rotation ticks, each row followed by its count of ticks:
The counts run from 0 to 449.
[ 94 123  82 132 127 119 122 120 180 134 162 111 150 113 124 110 138 163
 141 171 151 125 133 109 120 151 129 155  96 154 163 138 122 149 161  75
 143 158  91 133 115 125 121 204  68 104 122 115 104 150 132] : 376
[108 116 127 152 130  89 101 108 149 150 179 104 142 107 124 120 164 142
 153 133 141 116 103 122 118 153 138 202 122 109 175 150 125 144 162  76
 172 185 118 135 117 131 162 160 134 136  96 133 130 165 148] : 92
[118 121 110 147 121  98 103 104 165 113 148  90 153 109 135 141 164 145
 112 169 142 141  92 135 114 156 152 189 117 114 141 139 145 144 140  74
 164 175 111 150  95 146 175 155 139 146 119 153 176 160 144] : 95
[ 90 137  81 139 120 109 118 127 184 148 149 126 144 136 151  82 130 138
 162 158 149 143 158 114 120 164 133 142  94 166 151 113 149 150 147  72
 148 149  89 143 122 107 123 151 110 101 105 153 118 173 158] : 364
[ 85 108  80 128 118  82 101 113 172 134 176 116 127 114 151 136 143 143
 123 152 125 118 153 132  94 144 127 133  89 115 126 126 146 127 110  66
 186 173 120 146  84 121 137 143 150 118 147 138 148 156 182] : 130
[ 88  99 103 131  86 121 132 142 145 109 192 110 139 106 123 139 151 153
 141 121 137 116 106 115 120 135 133 151  87 108 147 144 141 113 141  54
 149 160  97 123  71 102 152 146 143 135 134 119 135 178 178] : 275
[107 111 101 136 121  91 131 101 167 146 164  98 138 105 112 134 163 165
 158 157 143 113 116 123 130 145 138 185 114 129 168 160 143 135 166  67
 159 176  94 126 128 144 150 152  94 125 101 113 127 174 129] : 240
[ 96 129  63 134  99 116 157 126 182 132 166  93 132 117 142 154 192 162
 141 153 127 122 128 101 129 172 137 159 116 134 124 143 155 126 144  69
 121 134 103 129 115 116 143 136 140 152 133 115 171 172 135] : 253
[ 85 113  84  96 124 115 149 127 143 121 174  94 135 119 115 151 180 182
 128 192 117 102 144 104 123 159 150 145  98 111 142 146 144 109 117  97
 154 154  94 121 116 123 113 169 131 112 121 116 133 163 131] : 12
[ 97 118  74 126 144 117  89  81 180 140 145 101 153 104 129 105 123 161
 140 155 138 120 134 116 114 155 124 171 112 134 149 144 142 139 144  94
 175 186 120 146  95 144 135 156  93 122 144 125 154 155 130] : 236
[ 90 119  84 131  84 130 146 152 193 134 153  89 147 124 121 112 165 162
 134 152 128 126 120 113 144 173 141 136 113 162 130 147 152 126 130  75
 103 143  85 123  95  81 146 130 123 128 109  90 155 165 150] : 400
[110 114 109 139 160 105 108 134 161 144 183 117 164 141 148 110 176 139
 160 183 131 117 132 136 102 170 161 175 119 106 170 147 126 137 138 108
 155 143  95 119 136 121 126 178 127 121 120 124  96 149 152] : 333
[114 114 119 131 114 107  80 100 182 106 158  84 139 125 117 118 163 133
  86 156 129 132  98 134 145 162 117 169 113 138 134 126 123 133 140  94
 170 207 116 136  78 116 162 156 129 117 113 121 143 155 163] : 85
[ 98 118 107 122 110 129 128 128 179 111 140  85 173 114 114 116 151 171
 115 169 129 118  88 129 118 158 161 133  93 134 150 159 137 134 133  89
 132 165  77 130  74 113 153 154  93 121 127  91 153 154 126] : 53
[117 120 113 128 121 101 105 147 176 101 171 110 161 152 151 117 177 122
 118 187 149 153 117 153 121 162 158 166 118 110 141 110 142 118 104  96
 171 155  85 137 116 124 164 165 143  99 122 126 123 148 171] : 326
[ 86 158 112 139 120 130 108 135 193 113 165 114 136 113 138  91 138 143
 133 147 163 145 125 101 133 140 144 155  93 162 139 104 110 129 157  80
 155 156  95 125  94 112 148 183  92  93  99  90 120 148 142] : 40
[ 76 143 130 149 153 105 114 136 154 158 163  86 145  91 141 105 160 178
 135 141 114 107 122 101 111 159 171 160 116 130 139 153 126 135 136  92
 162 157 117 124  94 103 152 134 118 128  82  97 173 152 126] : 59
[ 54 158 110 137 130 125 113 140 174 137 184  95 121 112 159  79 161 148
 133 111 144 127 140  84 132 168 143 170  97 139 120  98 117 132 135  95
 156 155 128 121  96  95 128 143 131 121 103  91 150 152 146] : 405
[114 118 106 118 131  97 101 108 191 109 142  71 162 125 117 102 177 139
 101 164 127 124 107 127 129 183 128 153 132 168 115 137 156 131 124  96
 159 173 118 111 109  85 146 140 156 142 136 104 148 167 153] : 443
[ 99 124 108 142 126 116  92 145 133 132 169 115 165 126 138  82 126 132
 157 156 128 134 133 120 103 155 136 167 124 128 157 149 163 147 120  70
 175 144 101 134 101  86 140 161 150 118 108 167 130 174 194] : 320
[ 94 134  97 134 125  95 147 113 174 154 146 100 146 108 136 122 155 157
 171 140 155 134 120 103 133 162 145 170 114 165 135 146 158 144 160  55
 147 140  92 115 140 116 158 136 111 143 105 116 149 186 117] : 250
[ 87 117 131 147 112 101  94 123 179 149 193  92 132 133 138 113 191 127
 126 124 144 123 107 129 135 175 132 183 105 100 163 117 103 139 141 103
 147 190 118 145 107 116 146 159 136 128 101 102 121 153 160] : 82
[104 139 125 122 123  91 119 105 183 111 147  88 156 137 149 122 197 140
 118 149 148 144  87 127 136 188 156 173 111 140 123 115 138 128 132 102
 152 161 108 114 116  93 168 137 158 148 128 102 152 167 135] : 441
[ 90 124  97 118 128 115 108 120 176 156 144  96 154 139 130  70 147 148
 159 142 136 124 153 126 137 178 126 154 127 142 154 137 171 127 124 102
 146 178  99 128 116  91 130 117 130 103  86 120 145 177 171] : 215
[108 108  94 145 117 113 105 113 178 159 181 103 131 123 124 111 167 152
 146 159 148 124 129 125 137 165 119 177 110 126 181 141 117 141 163  92
 133 185 107 143 130 134 124 171  98 117  95 119 109 152 141] : 229
[106 111  93 132 112  90 150 109 172 145 163 113 136 109 119 156 176 166
 154 164 131 115 121 137 133 150 150 172 101 112 165 162 142 126 162  77
 152 173  77 124 120 135 161 133 114 134 103 115 149 175 133] : 241
[ 90 111 122 111 115 102 104 139 157 114 156  67 170 129 107 111 157 150
  98 164 129 127  94 110 110 179 118 133 120 145 118 144 152 140 112  74
 156 155 122 130 106  74 141 181 144 136 147 119 124 151 157] : 306
[ 89 141 100 113 161 104 125 130 156 121 188 107 143 114 150 118 170 159
 143 164 128 109 155 106  88 152 154 149  96 121 117 130 125 110 117  98
 190 141 114 105 103 106 115 163 143 115 144  81 117 146 142] : 152
[113 116 109 131 148  92 119 100 165 155 152 121 171 121 143 109 158 146
 185 135 150 114 118 135 113 168 148 185 126 113 166 156 168 136 146  87
 175 161  99 109 125 116 161 114 131 144 130 117 131 183 150] : 101
[ 94 112 101 132  92 124 110 141 201 126 167  80 143 124 111 101 161 146
 108 136 138 123 100 114 135 169 115 136 107 160 143 138 126 134 134  77
 117 181 107 135  89  91 138 161 100 118 122  85 128 143 161] : 410
[ 73 144 111 152 125 109 104 171 171 138 181 100 141 136 165  95 149 135
 122 152 158 161 130 114 103 165 174 149 110 133 139 105 127 140 120  79
 151 127 106 162 101 105 150 179 121  96 104 126 132 127 153] : 176
[122 121 113 130 131 110 104 127 179  93 139  87 169 118 111 114 158 144
 126 151 141 130  88 135 129 153 150 172 144 148 137 151 165 120 128  80
 180 170 100 106 101 115 179 136 125 127 123  91 155 159 147] : 432
[ 91 117 123 156 124 117  90 121 172 157 193  79 138 119 140  91 182 144
 134 120 139 124 113 109 135 178 124 186 125 114 163 133 106 147 148  97
 142 176 133 138 113 103 135 173 137 137 102 106 123 147 154] : 81
[ 66 146 138 131 150  89 120 135 149 138 179 105 158 120 165 102 184 145
 129 133 136 122 112 107 101 176 165 168  90 122 123 119 121 137 131  96
 165 137 116 112 108  78 143 163 165 152 132 102 114 168 138] : 301
[ 92 126  87 107 108  97 123 113 158 112 174  86 121 124 136 152 195 154
 121 154 142 143 126 101 132 170 119 175 102 118 107 111 143 123 121  86
 155 167 122 126 131 108 124 164 171 149 148 142 137 178 146] : 117
[ 80 135 107 107  99 130 125 143 160 112 138  77 170 123 112  90 156 167
 134 131 155 137 104 110 149 177 146 157 128 148 135 138 175 114 117  89
 144 156  93 121 100  87 158 132 125 125 114  99 177 172 145] : 65
[ 92 126 116 127 165 116 108 145 143 133 194  88 155 109 136  98 173 155
 138 139 119 108 121  95  95 171 136 167 122 127 132 155 136 123 121  99
 171 135 138 104 108  79 118 160 160 144 140  84 121 159 153] : 299
